Here are some points, each followed by its number:
-0.02|0.42|0.93|0.40|-0.33|1.02|1.06|0.72|0.73|1.09|0.53|-0.18|0.12|1.20|-0.05|-0.06|0.49|0.91|1.35|0.92|-0.52|-0.32|0.95|1.73|-0.15|0.41|1.79|0.58 0
-0.44|2.44|0.10|-0.06|-0.55|-0.65|0.23|-0.10|-0.38|0.85|-0.10|-0.83|-0.43|-0.07|-0.55|0.29|-0.93|-0.10|-0.15|0.61|-1.80|-0.82|1.61|0.34|-1.21|-1.02|1.77|0.56 1
1.15|5.50|0.47|0.74|1.40|0.15|1.14|0.85|0.64|1.20|1.07|-0.02|-0.18|-0.30|0.27|0.48|0.44|0.90|1.42|0.08|1.07|0.27|0.27|0.18|2.05|-0.05|0.79|0.38 2
-0.16|-0.29|-0.34|-0.44|-1.00|-0.74|-0.16|-0.61|0.18|-1.13|0.15|-0.63|-0.18|-0.36|0.58|-0.50|-0.70|-0.44|-1.09|-0.03|-0.16|0.17|0.35|-0.29|-0.18|0.45|0.04|0.23 3
-0.73|3.07|-0.80|-0.73|-1.17|-0.41|-1.84|-1.10|-0.89|-1.36|-0.89|-0.07|-0.52|0.38|-1.09|-1.57|-0.30|0.04|-1.19|-1.20|-1.60|-0.79|-0.61|-0.23|-1.09|-0.71|-1.51|-0.85 4
-0.07|-0.14|0.51|0.43|0.26|0.09|0.48|1.19|0.82|-0.36|-0.07|-0.44|0.34|0.01|0.36|1.09|0.02|-0.53|0.22|0.30|0.61|1.00|-0.66|0.47|-0.12|-0.07|1.19|-0.13 5
-1.35|-1.33|-0.83|-1.28|-0.61|-0.42|-1.53|-1.39|-0.93|-1.81|-1.31|0.66|-1.24|-1.66|-0.40|-1.39|-1.64|-0.51|0.21|-0.79|-0.50|-0.55|0.09|-0.69|-0.62|-0.58|-0.47|-0.43 6
1.22|-1.55|1.64|-0.44|-1.20|-0.09|0.64|-1.26|-1.31|0.31|-0.18|-1.13|-0.61|-1.05|-1.11|0.07|-1.13|-1.05|-0.80|-0.82|-1.58|-0.86|-0.02|0.59|-0.81|-2.07|1.19|0.83 7
-0.57|-0.36|-0.87|-0.50|0.34|-0.13|-0.77|0.37|-1.05|-1.18|-0.33|0.56|0.15|-0.72|0.41|-0.13|-0.12|-0.32|0.07|-0.37|0.49|-0.17|-0.69|-0.23|0.17|0.78|-0.01|0.19 8
0.11|0.46|0.45|0.44|-0.86|0.40|-0.43|0.84|0.50|0.54|0.44|1.17|0.47|1.62|0.07|-0.31|-0.48|0.32|0.37|0.34|0.01|-0.16|1.82|-0.29|0.86|-0.76|0.03|0.22 9
0.47|1.11|1.26|1.26|0.29|0.90|1.45|2.64|0.38|1.76|0.32|1.36|2.31|1.62|1.33|1.83|0.72|0.51|0.22|0.80|1.18|0.58|1.96|0.33|0.66|1.59|1.06|-0.04 10
-0.12|-0.83|0.20|-0.16|-0.42|-0.28|0.28|0.35|-0.07|-0.21|0.04|0.98|-0.07|-0.37|-0.30|-0.17|-0.86|-0.12|-0.37|-0.59|1.17|0.31|0.67|-1.22|0.59|0.77|-0.42|-0.52 11
-2.08|-2.06|-1.41|-2.15|-1.36|-1.89|-1.83|-1.61|-0.52|-1.88|-2.42|-1.99|-0.93|-1.32|-2.10|-1.93|-0.79|-2.79|-1.11|-1.87|-1.36|-1.89|-1.58|-2.07|-1.42|-1.25|-1.70|-1.17 12
-0.23|-0.40|0.30|-0.10|-0.60|0.33|-0.35|-0.20|0.13|0.61|-0.26|-0.02|-0.18|0.85|1.19|-0.55|0.12|1.19|0.32|1.21|0.64|0.61|0.87|1.03|-1.05|-0.26|0.97|-0.29 13
0.31|0.27|0.75|0.94|-0.40|0.29|1.89|2.02|1.11|1.90|0.38|-0.30|0.67|1.61|-0.42|1.56|-0.09|0.05|-0.08|1.17|0.49|1.42|0.22|0.47|-1.05|-0.46|0.65|-0.13 14
4.62|1.24|0.06|0.73|0.37|1.40|0.89|0.27|-0.66|1.35|1.25|-0.53|-0.78|0.63|1.19|-0.05|0.47|1.23|2.26|-0.29|-0.38|-0.23|0.80|1.62|1.41|0.33|1.55|1.74 15
-0.65|-1.11|-1.11|-0.50|-1.18|-1.15|-0.31|-0.83|-1.23|-2.56|-1.02|-0.25|-1.06|-1.08|-0.96|-0.84|-1.39|-1.08|-2.41|-1.12|-0.26|-0.62|-0.82|-0.95|0.45|0.54|-0.67|-0.30 16
-0.85|-0.87|-0.20|-0.10|-0.57|-0.46|0.15|-0.07|-0.34|-0.34|-0.31|-0.64|-0.43|-1.02|-1.38|-0.39|-0.48|-0.79|0.06|0.31|-0.24|-0.79|-0.83|-0.07|-0.47|-1.38|-0.59|-0.02 17
0.28|0.12|0.10|0.10|-0.41|1.83|-0.75|0.14|0.40|-0.76|-0.15|1.25|0.44|-0.24|0.50|-0.45|0.52|-0.65|1.05|0.91|0.24|0.81|-0.14|0.51|1.06|0.78|0.98|1.09 18
-0.16|-0.07|-0.10|0.19|-0.39|0.20|-0.35|1.14|1.20|0.56|-0.02|-0.49|1.60|1.36|-0.74|0.89|0.04|-0.71|-0.65|-0.16|0.53|-0.10|0.42|0.05|-1.28|-0.71|-0.68|-0.15 19
0.25|-0.47|0.23|-0.18|1.14|-0.01|-0.40|-0.60|2.39|-0.54|0.16|-0.70|1.28|0.03|-0.27|-0.28|1.63|0.12|0.07|1.20|0.55|0.13|-0.43|0.63|0.83|-0.04|-0.58|0.78 20
-0.11|-0.06|0.20|-0.11|0.62|0.59|-0.82|0.25|1.56|1.46|0.19|0.91|0.26|-0.05|-0.16|-0.89|-0.85|0.05|2.12|0.73|0.52|0.99|-0.73|0.16|0.89|0.42|-0.25|-0.28 21
-0.55|-0.76|-0.68|-0.60|-0.92|-0.01|-0.69|-0.65|0.62|-0.60|0.79|-0.55|-0.38|-0.58|-1.12|-0.96|-0.60|0.18|-0.42|-0.52|-0.71|-2.35|-0.09|-1.05|0.04|-0.89|-1.07|0.00 22
0.89|1.31|0.81|1.60|1.05|1.43|0.52|0.97|2.26|1.61|0.64|1.71|1.17|1.04|0.57|0.80|1.97|1.28|2.30|2.39|0.81|1.85|2.15|2.20|2.13|1.28|1.62|1.89 23
2.80|1.74|-0.19|-0.36|-0.12|-0.53|0.05|-1.46|-2.19|-0.18|-0.44|-1.24|-1.08|-1.23|0.13|-0.69|-0.75|-0.14|-1.85|-1.28|-0.66|-0.87|-0.20|0.03|-0.17|-0.15|-0.07|-0.61 24
-1.10|-1.20|-1.23|-0.79|-1.66|-0.96|-0.98|-0.50|0.71|0.63|-1.01|-1.06|-0.56|-0.72|-1.51|-0.93|-1.37|0.16|-0.57|0.00|-1.22|-0.01|-0.38|-0.20|-1.83|-1.72|-0.70|-1.13 25
-1.61|-0.79|-0.79|-0.50|-0.43|-1.26|0.58|-1.42|0.00|0.21|-0.99|-2.07|-0.89|0.46|-0.28|-1.05|0.81|-0.02|-1.36|-0.08|-0.45|-0.39|-1.27|-0.20|-0.63|0.55|-1.84|-1.28 26
-1.10|-0.73|-0.10|0.03|-0.27|0.52|0.25|0.26|0.35|0.40|-0.35|-0.37|0.45|-1.17|-0.74|-0.19|-1.12|-0.35|0.28|0.38|-0.54|0.95|-0.40|-0.12|-0.91|-0.19|0.32|-0.79 27
-0.52|-0.35|-1.26|-0.21|0.45|0.43|-0.01|-0.42|0.85|-0.39|0.03|1.07|0.87|-0.44|-0.90|1.41|1.49|0.68|0.54|-0.12|0.22|-0.27|0.56|0.10|0.06|0.11|-0.62|-0.18 28
0.44|-0.20|0.51|0.58|0.84|-0.34|1.12|0.64|0.82|2.78|1.32|0.03|0.28|0.05|0.80|-0.16|-0.62|0.91|1.35|0.26|-0.42|1.61|0.76|0.91|0.12|0.26|1.49|0.88 29
-1.11|-0.55|-0.61|-0.22|0.39|-0.03|-0.27|-0.67|0.52|-1.53|-0.17|-0.20|0.27|-0.66|-0.04|-0.49|0.09|-0.21|-0.47|-0.70|0.59|-0.01|-0.54|-0.65|0.59|0.46|-1.34|0.23 30
New points follow, each followed by the numbers of its two nearest points above by angle, nearest first.
0.77|2.73|1.03|0.70|2.53|0.06|0.13|1.08|0.67|1.46|0.66|1.67|-0.02|0.49|0.75|0.05|1.36|0.81|1.52|0.64|0.66|2.25|0.68|1.28|2.43|1.52|1.00|0.33 23 2
0.25|2.34|1.48|1.14|-0.39|0.65|1.75|-0.28|0.10|1.73|0.73|-1.62|-0.17|-0.41|0.72|-0.70|-1.00|1.58|-0.22|-0.46|-0.18|0.20|-0.13|0.21|-1.13|-0.81|-0.12|-0.64 2 1
-0.08|-0.58|-0.22|-0.52|-0.22|-0.30|-0.22|-0.37|-0.31|-0.83|-0.44|0.71|-0.20|-0.48|-1.37|0.24|0.21|-0.19|0.82|0.06|0.64|-0.61|-0.78|-0.42|-0.48|-0.23|-1.41|-0.40 17 12
-0.81|-1.22|-0.57|-0.26|-0.48|-0.72|0.02|-0.53|0.93|0.99|-0.73|-0.75|-0.81|-0.86|-0.77|-1.55|-1.56|-1.24|0.40|-0.23|-1.15|0.38|-0.77|-0.89|-0.49|-0.84|-0.09|0.08 25 12
-0.07|-0.24|0.16|-0.17|1.18|0.40|0.66|0.36|-0.64|0.26|1.27|1.10|0.62|-0.16|1.28|1.53|0.49|1.77|1.00|0.22|-0.03|-0.88|1.11|1.15|1.66|0.36|2.04|1.66 23 0
-0.06|0.49|0.40|0.75|0.78|0.60|0.01|1.14|0.53|0.13|-0.07|0.54|1.70|1.27|0.15|0.56|1.57|-0.15|-0.26|0.44|1.33|0.50|1.21|-0.40|-0.19|-0.09|0.21|-0.54 10 19
-0.12|0.14|0.11|-0.13|-0.59|0.18|-0.13|-1.24|0.78|0.92|0.85|-0.96|-0.83|-0.27|-0.70|-0.84|-0.14|0.85|0.52|1.44|-0.72|-0.39|0.98|0.38|-0.53|-0.99|0.31|0.66 1 0
1.51|-0.22|1.05|-0.19|0.53|-0.34|1.60|0.79|-0.94|0.21|1.34|-0.99|-1.18|-0.15|1.92|0.54|-0.41|1.27|-0.93|-0.52|-0.15|-1.18|0.15|0.07|0.35|-0.28|1.09|0.11 15 24
-0.12|-0.14|0.94|0.45|1.40|0.84|0.37|0.55|0.40|0.53|0.87|1.94|0.75|0.41|1.53|0.22|0.25|0.86|1.81|-0.07|1.15|1.90|-0.14|0.91|1.77|1.67|1.22|0.57 23 10
-0.59|-1.13|0.14|0.14|-0.92|-0.50|-1.22|-0.89|-0.11|-1.24|-0.75|-0.60|-0.96|-0.90|-1.26|-0.88|-1.76|0.72|-0.58|-0.01|-0.75|-1.37|0.69|-0.28|-1.07|0.02|-0.62|0.12 6 22
-0.82|-0.90|-0.63|-0.92|-0.67|-0.70|-1.26|-1.44|-0.51|-1.01|-0.99|-0.26|-0.70|-1.53|-0.86|-0.82|-0.77|-1.42|0.11|-0.55|-0.59|-0.11|-1.75|-0.46|-0.75|-0.75|-1.19|-0.93 12 6
-0.19|0.33|0.65|0.62|0.61|0.93|0.64|0.84|0.74|0.65|0.29|0.00|1.26|1.92|-0.24|0.59|2.80|-0.28|0.72|-0.01|0.50|-0.17|-0.46|-0.43|0.32|0.03|-0.32|0.01 10 23
-1.16|-1.28|-0.98|-1.63|-1.06|-0.32|-1.06|-0.96|-0.63|-1.24|-1.40|-0.37|-1.05|-2.11|-1.63|-1.53|-0.75|-1.75|-0.30|0.47|-0.90|-0.40|-1.33|-0.92|-0.90|-1.36|-1.18|-1.27 12 6
0.53|0.34|0.54|0.17|0.25|-0.32|1.04|1.40|-0.49|-0.62|0.17|1.14|1.17|-0.58|0.27|1.52|0.88|-0.72|-0.21|0.32|0.69|0.93|0.55|-0.19|0.16|1.24|1.05|0.07 10 5
-1.74|-1.61|-1.87|-1.29|-1.44|-1.29|-0.19|-0.42|-2.34|-0.67|-1.79|-1.00|-1.21|-0.40|-1.56|-0.52|-1.13|-0.87|-0.60|-1.35|-0.94|-2.00|-0.88|-0.70|-2.21|-1.56|-0.13|-0.68 12 17
0.33|-0.18|0.34|0.93|0.35|1.53|-0.43|0.71|0.99|0.80|0.62|0.66|1.78|1.84|0.30|0.04|1.33|0.28|1.19|1.13|0.79|0.55|1.14|1.36|0.72|0.60|0.82|1.25 23 10
0.63|0.06|0.48|0.92|0.47|1.04|0.80|0.33|0.19|-0.63|0.54|0.04|1.17|0.97|1.34|0.95|0.32|-0.11|0.02|0.68|0.66|0.26|0.68|-0.21|0.58|1.17|0.20|0.70 10 23
0.04|2.19|0.38|0.28|0.58|-0.69|-0.11|-0.08|-0.37|-0.52|0.24|1.37|-0.07|-0.24|1.36|0.47|-0.04|-0.05|0.22|-0.24|0.41|0.86|-0.40|-0.11|1.63|1.35|-0.52|-0.55 2 10
-0.60|-0.62|-0.62|0.27|-0.24|-0.18|0.09|0.50|-0.77|0.05|-0.18|0.08|0.55|0.95|0.00|0.74|-0.26|0.27|-0.58|-0.74|-0.04|-0.29|0.03|-1.00|-0.65|0.39|-0.55|-0.82 19 11
2.42|1.49|1.53|1.79|1.98|1.66|2.54|1.56|0.33|2.64|1.86|1.55|0.73|0.97|2.36|1.89|1.54|3.28|0.20|1.51|2.21|1.75|2.63|2.62|2.03|0.84|2.18|2.03 23 10
-0.89|-1.31|-0.55|-0.18|0.02|-0.52|-0.61|-0.53|-2.10|-0.88|-0.73|0.54|0.12|-0.12|0.20|0.24|0.21|-1.44|-0.81|-1.19|-0.88|-0.87|-0.83|-1.00|-0.62|-0.41|-0.83|-1.02 12 16
1.05|-0.36|0.24|0.59|0.81|0.61|0.40|-0.26|0.42|0.29|0.58|0.79|1.34|0.06|-0.97|0.80|1.17|0.67|0.52|0.52|-0.05|0.37|-0.57|0.45|0.51|0.53|0.27|0.50 23 20
-0.86|-0.63|-0.10|-0.31|0.29|0.34|-0.84|-0.56|0.71|-1.54|-0.23|1.49|0.84|-0.61|-0.69|0.11|1.26|-1.12|-0.99|-0.59|0.50|-0.61|-0.78|-0.85|0.23|-0.01|-1.13|-0.34 30 28
-0.23|0.43|-0.20|-0.24|0.42|0.24|0.10|0.53|-0.67|0.53|-0.52|0.37|0.33|0.30|0.43|-0.07|1.58|-1.20|0.60|0.83|0.22|0.70|-1.39|-0.11|-0.28|0.69|-0.40|-0.11 18 8
